(in the rows, 100 means zero)
runs of hidden systems:
path 1, Rora (11 x 20):
115  113  90  95  142  103  80  74  78  94  125  135  106  97  129  125  91  137  94  76
123  93  79  114  95  86  99  50  84  143  118  96  118  102  91  81  97  92  131  131
87  84  112  90  66  74  106  120  108  116  81  55  105  98  97  57  129  79  84  115
94  96  119  83  81  100  90  130  120  62  70  98  102  85  77  122  93  125  68  63
133  116  114  102  141  131  98  69  89  76  102  139  87  111  108  107  91  135  111  82
111  96  109  88  112  80  107  75  87  151  141  116  116  102  109  90  112  89  142  122
91  73  88  80  50  90  103  119  99  136  100  60  96  118  79  78  95  70  90  100
81  110  97  84  89  102  80  119  95  58  73  68  96  97  112  103  107  125  64  62
125  115  102  110  121  118  99  63  102  66  93  119  122  75  99  123  90  142  131  91
123  95  131  109  117  115  136  76  95  139  113  107  101  105  104  76  116  90  138  130
66  85  122  64  66  82  105  136  108  147  110  85  89  107  86  100  104  80  89  101
path 2, lutem (11 x 20):
94  103  79  68  98  130  97  81  106  103  117  120  76  131  110  77  108  56  134  112
75  83  95  107  92  77  126  139  78  91  91  104  72  107  134  99  68  64  79  97
107  109  56  143  96  141  105  92  87  84  84  75  88  112  82  120  63  108  95  111
75  136  96  109  128  109  96  101  118  50  91  108  94  85  121  104  124  99  129  130
97  97  123  120  114  113  132  118  104  115  121  138  92  102  73  134  93  59  122  107
105  103  79  77  113  136  80  116  104  93  110  120  55  150  105  88  96  83  73  94
62  102  76  108  84  69  86  111  97  76  81  122  83  85  111  130  59  93  75  96
116  106  43  142  107  111  88  96  111  94  117  91  118  97  79  114  89  86  114  141
92  126  114  120  133  89  91  119  95  56  104  111  95  108  99  92  147  63  101  97
123  82  117  106  89  112  113  104  114  81  87  150  85  107  55  115  74  73  99  80
125  98  70  89  129  99  72  98  108  86  112  137  74  120  130  84  76  121  79  116
path 3, retu (11 x 20):
102  120  131  117  123  126  128  134  89  107  115  65  86  124  81  110  108  109  133  116
81  96  108  65  66  137  109  124  131  65  76  90  89  101  81  105  101  83  110  77
102  79  56  77  102  113  88  98  109  84  102  125  105  86  153  103  80  104  70  84
84  109  92  128  122  88  97  92  64  149  129  101  108  92  114  140  88  117  75  99
69  128  111  134  96  110  111  102  108  120  88  85  75  106  61  111  107  82  113  150
109  93  109  100  100  112  113  154  130  45  74  91  82  106  100  82  99  92  92  112
120  91  93  86  110  121  80  104  95  72  102  121  107  101  103  119  104  111  58  38
78  114  92  89  120  100  79  64  98  140  130  151  95  97  113  122  112  87  94  105
91  89  98  125  97  67  120  136  102  133  122  95  92  106  87  103  84  64  112  147
99  104  93  127  84  92  98  127  83  56  74  58  89  119  77  82  107  73  87  87
103  117  106  96  113  95  79  76  108  37  74  136  106  79  109  102  116  110  94  71
path 4, tirop (11 x 20):
102  80  92  51  56  73  97  97  101  75  96  95  112  96  101  88  75  94  140  72
127  85  81  123  105  126  129  89  71  90  95  58  132  85  138  93  97  114  102  81
61  133  119  121  124  99  108  59  73  108  91  110  95  85  129  104  134  90  112  109
83  102  118  85  75  87  112  84  104  135  91  106  71  108  78  102  56  115  134  136
102  105  105  87  100  106  101  150  81  98  112  42  88  131  93  105  84  135  101  84
73  118  80  68  104  142  84  91  98  82  118  98  111  98  118  125  128  86  113  62
97  81  69  87  100  124  122  83  118  118  103  118  95  90  151  82  87  80  115  137
72  95  101  139  97  86  125  135  80  134  95  71  85  103  106  106  93  77  64  125
69  126  109  96  78  129  77  93  116  97  70  93  69  116  49  111  112  101  76  97
110  95  97  64  103  124  93  132  155  76  98  108  100  88  106  106  90  138  103  120
119  86  88  116  131  119  111  137  101  123  149  108  124  99  107  128  115  80  84  95
path 5, Rora (11 x 20):
78  110  78  55  90  117  87  94  117  104  116  66  115  98  123  81  138  94  133  113
101  71  89  100  71  135  133  116  109  104  87  65  134  68  112  119  88  105  91  79
75  125  133  122  110  130  117  72  75  111  67  93  80  93  105  116  104  131  79  88
82  116  113  77  106  94  94  89  128  124  105  113  86  90  103  109  84  144  130  150
130  85  90  103  109  130  108  141  118  136  128  67  102  123  86  95  97  115  87  130
74  114  89  92  102  127  70  100  107  124  110  88  108  98  89  118  146  95  52  78
95  89  66  85  85  121  85  57  125  95  74  124  108  70  129  102  86  120  77  105
128  87  115  139  120  81  120  89  83  126  91  92  114  81  125  84  94  134  75  122
97  112  135  109  88  69  78  93  115  132  91  103  92  103  38  96  118  112  86  125
120  88  98  53  97  111  73  124  145  83  97  117  81  120  96  68  110  110  75  108
135  80  94  94  123  97  87  110  87  102  131  119  129  93  115  117  107  112  67  53
path 6, Latas (11 x 20):
106  97  80  80  78  108  67  74  152  98  84  103  123  74  80  85  128  109  91  120
140  79  117  121  126  89  121  120  99  99  100  101  101  109  122  53  124  84  84  120
94  99  137  97  80  52  86  108  93  80  78  124  93  95  61  112  91  100  78  64
119  110  78  77  104  137  81  83  120  42  78  107  81  116  110  74  98  114  109  99
141  81  98  96  120  54  100  110  91  93  131  104  136  85  125  93  90  121  125  101
119  96  109  104  69  87  90  56  85  113  90  96  109  112  43  82  107  81  118  83
86  100  122  79  90  100  131  104  88  68  70  75  80  106  141  62  99  96  128  99
121  91  109  112  90  88  113  119  105  94  96  95  108  87  70  133  43  144  121  105
116  124  108  103  127  137  100  43  72  108  112  118  93  119  95  100  108  109  133  88
73  92  115  44  79  77  110  118  104  123  126  93  104  98  121  96  99  90  146  104
112  88  78  119  77  123  114  121  82  124  103  55  86  133  65  108  60  99  93  103
path 7, Latas (11 x 20):
104  101  139  116  113  140  135  90  86  77  72  118  82  105  103  92  120  73  94  71
86  82  103  57  89  87  102  119  123  82  99  142  89  84  122  122  60  108  105  88
136  103  51  114  114  109  72  81  91  105  125  114  88  134  84  98  70  102  104  119
78  121  100  100  108  52  85  83  61  101  120  78  117  98  124  85  134  83  125  96
89  90  98  101  52  110  114  120  127  91  76  52  118  83  60  99  106  86  115  109
117  89  117  138  121  141  150  101  82  89  77  99  98  88  130  105  85  106  85  91
82  101  122  80  99  83  95  75  113  117  100  162  95  76  94  135  77  113  106  97
107  111  73  83  113  122  82  101  111  102  126  114  67  147  92  79  98  75  123  132
86  103  88  107  106  57  96  139  59  96  133  64  113  109  117  112  99  86  103  80
84  105  74  112  63  128  90  74  106  96  74  62  124  78  70  118  107  101  89  85
102  89  109  113  117  126  140  87  112  109  82  101  110  68  155  80  114  106  98  131
path 8, Notul (11 x 20):
137  91  78  93  102  122  102  65  85  114  108  96  84  138  107  55  91  90  124  115
84  121  112  108  105  54  101  94  43  104  114  65  104  108  113  97  99  106  131  89
95  104  91  121  69  128  109  88  84  69  68  74  94  111  59  103  95  69  107  73
105  102  116  77  110  137  133  86  99  77  96  88  114  83  141  96  106  119  151  88
105  100  116  116  100  112  115  70  77  143  119  117  116  92  67  144  86  101  118  78
74  119  97  84  97  149  105  90  98  133  101  80  59  134  99  91  101  99  111  126
59  107  90  90  76  82  106  124  89  104  104  67  107  81  109  140  64  122  120  99
99  100  69  140  103  162  114  108  110  90  86  86  105  88  90  135  94  94  67  96
70  115  122  91  116  116  113  87  129  110  91  115  107  59  134  110  129  120  108  131
102  80  113  109  82  91  110  124  126  147  110  119  101  91  53  131  73  96  90  124
91  110  100  82  126  125  85  146  116  107  110  90  63  129  116  96  105  124  58  116
path 9, tirop (11 x 20):
103  123  118  76  113  79  70  94  120  43  97  121  114  86  94  95  134  109  125  84
145  67  102  100  100  96  129  87  103  109  120  127  134  81  100  107  75  97  138  95
120  100  117  125  125  71  107  93  44  108  105  91  90  124  124  70  111  93  82  83
66  117  102  93  70  61  77  57  79  85  74  113  96  86  86  113  84  102  110  77
131  102  85  106  96  112  107  85  105  86  90  66  110  99  96  90  69  147  144  127
88  120  130  107  130  94  123  124  72  89  126  76  114  97  119  115  129  94  139  87
87  97  114  67  83  124  117  60  81  125  104  125  80  117  101  101  89  76  130  75
92  89  84  85  94  91  108  112  78  104  87  77  76  110  151  84  57  133  84  108
59  130  67  129  99  115  91  100  80  104  110  63  110  91  93  147  102  98  98  98
87  120  95  81  98  140  102  87  129  91  95  99  76  115  94  79  117  85  144  141
85  73  124  83  89  103  144  163  113  109  103  92  93  92  119  113  78  88  102  103
path 10, Fofor (11 x 20):
75  74  92  96  80  89  114  93  88  141  92  115  99  77  130  121  70  98  58  89
84  115  92  122  90  98  82  79  76  106  67  64  92  97  99  103  91  142  55  92
103  123  121  101  111  90  74  115  126  94  90  68  103  96  78  85  134  147  89  131
139  75  122  86  105  112  107  140  138  119  119  103  109  110  74  83  121  97  88  113
117  65  101  68  101  98  99  102  99  127  115  143  92  109  127  86  89  86  64  76
92  91  62  109  86  68  72  64  83  117  92  113  106  84  116  108  72  112  60  96
101  111  78  131  93  78  85  90  86  100  82  42  112  91  107  74  113  125  84  127
111  94  141  86  90  72  104  127  119  100  95  65  120  92  81  69  140  108  108  108
146  62  132  69  85  105  113  108  123  100  97  128  107  102  77  81  94  100  97  75
134  83  92  93  118  88  93  63  82  113  111  148  100  101  127  94  70  121  90  87
98  109  62  118  96  70  76  58  71  138  119  82  116  97  104  99  90  113  106  124
path 11, Notul (11 x 20):
126  121  113  118  139  119  95  60  106  84  101  118  125  77  106  97  137  124  119  106
98  102  124  90  91  83  102  92  109  139  124  118  104  107  57  98  121  64  138  118
91  83  108  61  84  104  111  143  85  118  114  77  69  142  107  86  83  88  95  82
90  104  74  89  91  98  77  87  74  78  87  85  101  95  124  118  74  136  74  59
113  109  55  138  101  123  95  51  110  86  86  95  127  74  103  98  108  98  111  128
93  103  136  124  114  88  138  109  100  123  108  88  115  83  104  91  133  77  131  136
90  91  155  82  79  102  116  135  101  115  88  101  74  116  58  112  92  95  85  71
113  101  85  51  97  134  76  101  116  82  102  102  83  118  106  105  74  148  98  80
102  110  45  113  115  94  72  77  92  110  138  100  133  83  116  127  98  107  109  110
71  102  86  135  95  100  114  96  94  127  96  84  102  93  108  87  133  44  83  133
80  83  148  91  75  79  136  129  108  97  59  85  87  82  109  85  89  106  90  104
path 12, kug (11 x 20):
117  83  93  106  97  109  87  79  133  108  76  127  98  92  99  64  127  84  50  121
135  82  132  99  113  61  100  130  111  84  89  113  86  110  104  57  105  107  75  114
134  113  127  109  126  81  76  123  102  76  118  112  103  119  50  100  125  105  102  87
118  99  84  73  110  94  73  88  121  74  131  127  130  95  97  92  138  72  129  89
144  59  91  106  89  78  116  79  96  113  111  110  144  79  105  80  100  77  115  95
139  92  109  112  96  86  95  51  65  108  87  97  97  123  86  57  105  98  93  83
112  120  120  82  96  61  78  69  92  65  81  98  91  107  94  66  101  129  138  105
125  107  103  91  100  97  108  105  100  88  123  78  112  113  73  100  85  112  177  117
100  97  106  64  84  125  111  72  82  131  127  91  115  111  93  107  110  89  149  70
97  80  82  68  56  96  96  56  94  121  86  99  112  87  104  104  65  118  107  82
109  100  80  99  93  96  98  90  69  116  95  53  89  118  118  84  64  148  99  110
path 13, lutem (11 x 20):
81  128  97  70  107  121  53  111  126  87  102  93  86  116  82  98  144  112  71  94
85  78  109  89  76  70  96  129  134  104  99  128  123  60  82  134  91  90  78  92
138  88  65  116  116  113  72  101  113  129  124  95  117  108  88  92  117  107  54  113
80  119  120  100  94  51  60  91  98  81  78  105  101  89  84  91  136  102  63  83
143  72  105  100  75  76  96  103  132  105  99  110  127  85  47  98  84  106  112  111
141  100  107  90  139  79  73  108  87  93  126  101  112  113  122  77  127  132  80  84
100  99  122  90  75  64  84  54  74  106  91  120  116  87  73  110  97  103  105  54
138  70  82  73  82  79  95  83  113  107  106  91  119  101  114  49  96  103  126  123
111  97  128  120  114  56  116  105  46  103  103  74  110  101  126  87  104  114  94  76
119  103  108  91  73  124  107  52  87  95  79  76  109  105  70  89  94  118  139  78
103  89  123  66  110  88  124  102  105  93  101  99  106  83  159  70  106  117  136  114
path 14, Fofor (11 x 20):
116  117  73  112  97  125  76  89  111  101  103  46  116  110  69  85  130  118  107  124
102  85  128  63  105  99  122  136  134  104  111  94  113  85  128  75  132  95  119  122
114  61  120  97  78  106  128  101  98  129  99  131  110  86  83  123  77  81  78  64
100  111  90  96  108  107  84  51  70  101  79  115  72  114  128  90  75  134  76  87
88  126  84  122  108  64  69  98  103  113  113  76  114  85  85  117  100  138  108  141
118  89  98  94  91  127  112  134  111  114  113  43  112  119  84  73  129  89  108  111
93  75  135  44  90  93  108  118  121  100  102  130  107  83  127  94  116  93  92  69
120  81  88  123  91  114  104  65  99  111  80  136  105  80  88  124  63  111  68  86
98  127  92  124  130  90  86  69  66  116  97  83  79  117  129  77  102  134  88  131
83  107  105  90  79  63  81  130  114  126  121  59  112  102  62  103  115  105  115  126
128  67  97  65  81  135  114  136  122  82  99  75  110  110  103  79  103  95  94  74
path 15, kug (11 x 20):
70  117  138  101  99  99  102  116  119  145  105  89  102  82  69  132  116  127  91  123
81  92  67  69  76  134  81  129  138  106  104  97  80  120  85  100  100  73  75  110
103  72  115  83  102  95  115  144  105  100  102  89  120  77  136  108  102  118  58  69
120  110  85  138  122  124  72  94  112  112  96  104  104  97  69  116  112  126  43  109
86  107  96  81  118  88  81  110  128  97  101  108  89  99  136  60  146  88  79  139
122  75  133  117  86  75  121  147  128  99  94  99  116  85  61  99  106  84  91  111
135  98  99  89  120  135  83  105  101  75  111  121  89  133  84  87  127  80  77  62
119  91  108  84  117  61  81  81  114  84  107  145  129  65  125  96  115  117  99  93
145  87  75  137  107  76  91  92  93  118  121  97  113  114  71  81  95  83  103  133
99  104  128  82  94  72  96  84  75  90  95  87  102  114  103  55  147  70  113  78
130  93  108  99  77  90  100  82  119  55  73  108  119  81  62  98  82  111  136  90
path 16, retu (11 x 20):
99  75  123  83  61  37  93  88  91  107  82  120  103  91  81  85  84  84  92  79
137  104  69  114  106  71  73  57  77  92  104  100  99  122  96  62  92  105  114  117
112  117  139  99  119  63  103  100  79  88  119  83  122  94  97  94  122  118  153  95
122  82  107  88  67  125  123  71  111  96  89  91  126  91  70  87  106  80  148  88
104  77  103  61  89  94  118  83  85  97  91  93  97  101  162  56  95  103  114  89
105  91  101  93  75  71  98  77  72  126  99  84  113  90  92  119  55  146  110  84
98  129  84  106  107  127  97  66  93  113  103  64  94  112  101  89  103  129  142  140
94  96  130  80  93  112  132  138  124  88  92  63  116  77  110  105  101  131  133  110
109  80  80  83  72  161  110  88  113  107  80  74  110  94  102  102  93  115  76  75
66  108  98  68  108  105  87  86  102  130  99  104  85  90  152  103  98  140  72  112
97  99  91  119  93  98  96  120  117  146  111  81  104  91  67  133  73  136  84  138

runs to name:
path 17 (2 x 20):
108  118  80  93  107  159  92  71  103  109  96  98  62  136  88  93  82  120  108  120
71  114  93  88  123  87  96  140  106  115  139  95  102  90  131  132  96  117  113  127
 -> Fofor
path 18 (2 x 20):
111  98  157  108  126  90  125  134  104  74  97  133  100  86  95  124  99  108  105  81
136  96  108  98  123  110  91  80  77  107  120  149  86  128  82  117  74  108  93  66
 -> tirop
path 19 (2 x 20):
69  91  108  99  79  145  122  117  112  100  75  98  91  93  95  114  117  62  64  75
100  84  115  64  92  113  115  87  125  109  82  116  103  71  137  102  76  146  100  107
 -> Notul
path 20 (2 x 20):
109  100  63  127  101  84  90  52  80  104  106  94  127  89  118  72  128  65  110  113
79  93  113  98  64  58  123  91  95  100  78  74  107  82  110  67  100  77  137  125
 -> Fofor
path 21 (2 x 20):
75  119  82  109  99  108  76  74  119  134  109  123  80  110  73  103  116  71  96  144
80  70  106  72  70  67  120  143  105  90  91  92  94  96  125  77  92  61  98  97
 -> kug
path 22 (2 x 20):
114  86  147  95  99  119  123  101  103  116  105  110  127  82  80  111  135  90  94  59
118  78  114  60  90  120  92  77  121  129  85  121  89  105  111  67  107  121  62  94
 -> lutem
path 23 (2 x 20):
126  111  97  100  103  146  96  51  103  126  92  84  96  114  80  83  102  139  110  119
89  100  136  48  102  99  108  130  122  117  112  80  94  102  121  87  110  138  123  118
 -> retu
path 24 (2 x 20):
100  69  124  114  75  73  143  104  90  104  84  119  113  69  98  121  58  83  113  86
115  116  111  112  108  111  98  59  48  89  84  92  80  127  94  95  82  124  107  64
 -> Fofor
path 25 (2 x 20):
85  115  126  92  79  81  102  88  107  89  59  71  79  97  95  71  91  136  122  132
96  108  128  93  99  115  118  125  98  107  114  67  122  85  80  142  92  141  128  83
 -> tirop
path 26 (2 x 20):
77  106  144  76  101  127  117  120  122  109  80  76  95  84  118  89  140  123  85  103
85  90  132  84  83  128  119  112  121  154  95  96  100  83  84  130  90  131  77  101
 -> lutem
path 27 (2 x 20):
86  88  94  141  102  83  112  81  97  127  96  142  102  77  102  111  100  55  72  121
83  94  93  118  90  54  89  112  102  103  78  119  64  108  98  81  78  79  62  134
 -> Rora
path 28 (2 x 20):
104  82  86  102  73  97  92  104  97  98  105  86  132  93  75  97  135  50  82  62
83  94  106  89  79  98  104  70  93  62  53  123  90  84  125  88  96  87  83  63
 -> Rora
path 29 (2 x 20):
71  91  67  110  89  136  125  104  130  107  93  94  109  74  126  105  107  61  105  139
69  94  99  139  101  111  129  131  98  112  81  91  93  76  119  129  86  91  53  113
 -> Rora
path 30 (2 x 20):
88  126  83  76  112  117  75  128  112  89  112  60  74  134  104  85  107  127  112  129
118  100  106  113  118  100  101  130  83  116  130  56  136  93  94  124  116  133  90  80
 -> Latas
path 31 (2 x 20):
98  105  101  95  81  122  120  85  128  76  87  90  122  71  86  113  95  105  165  119
113  91  119  109  121  139  138  124  91  133  138  101  114  102  94  135  103  90  118  88
 -> Notul
path 32 (2 x 20):
139  102  106  142  133  113  118  63  70  79  99  127  110  99  111  92  113  84  107  81
91  120  140  90  104  85  106  59  86  107  94  126  79  113  88  80  115  81  146  110
 -> Notul
path 33 (2 x 20):
146  102  102  132  144  128  106  84  107  84  111  123  123  91  106  92  135  96  101  104
84  108  143  74  101  66  94  82  101  132  115  132  94  102  85  85  133  76  121  107
 -> Notul
path 34 (2 x 20):
74  116  101  90  99  68  89  99  99  142  129  116  87  103  83  131  71  109  127  132
105  102  67  127  94  113  110  136  106  88  110  51  103  116  81  94  98  76  126  137
 -> retu
path 35 (2 x 20):
110  92  63  82  96  129  80  106  120  62  113  122  121  93  91  127  103  78  95  62
101  84  79  88  117  111  108  68  100  125  117  130  116  82  159  84  118  79  97  110
 -> Notul
path 36 (2 x 20):
117  84  68  96  100  111  84  118  80  113  125  93  93  139  96  88  108  63  63  73
53  122  102  94  96  41  66  92  88  92  100  117  99  86  104  109  121  79  91  93
 -> retu
path 37 (2 x 20):
103  94  118  123  127  107  114  122  100  134  126  140  99  95  87  146  92  92  70  95
76  101  68  100  101  79  64  98  97  103  108  133  84  108  106  102  111  58  51  94
 -> kug
path 38 (2 x 20):
109  91  65  118  97  80  108  96  61  108  121  100  86  132  106  88  70  54  119  108
99  110  78  120  97  97  104  104  68  41  77  77  78  123  110  82  84  74  114  89
 -> lutem
path 39 (2 x 20):
103  114  66  108  77  120  80  88  116  92  81  47  103  108  70  83  103  120  109  134
108  93  133  84  121  92  123  149  118  89  115  82  117  85  129  86  129  111  115  112
 -> Fofor
path 40 (2 x 20):
139  112  109  100  120  103  80  78  108  90  116  89  140  85  78  102  133  138  123  91
122  79  125  77  85  133  120  67  117  128  94  112  113  96  89  70  131  82  115  93
 -> Rora
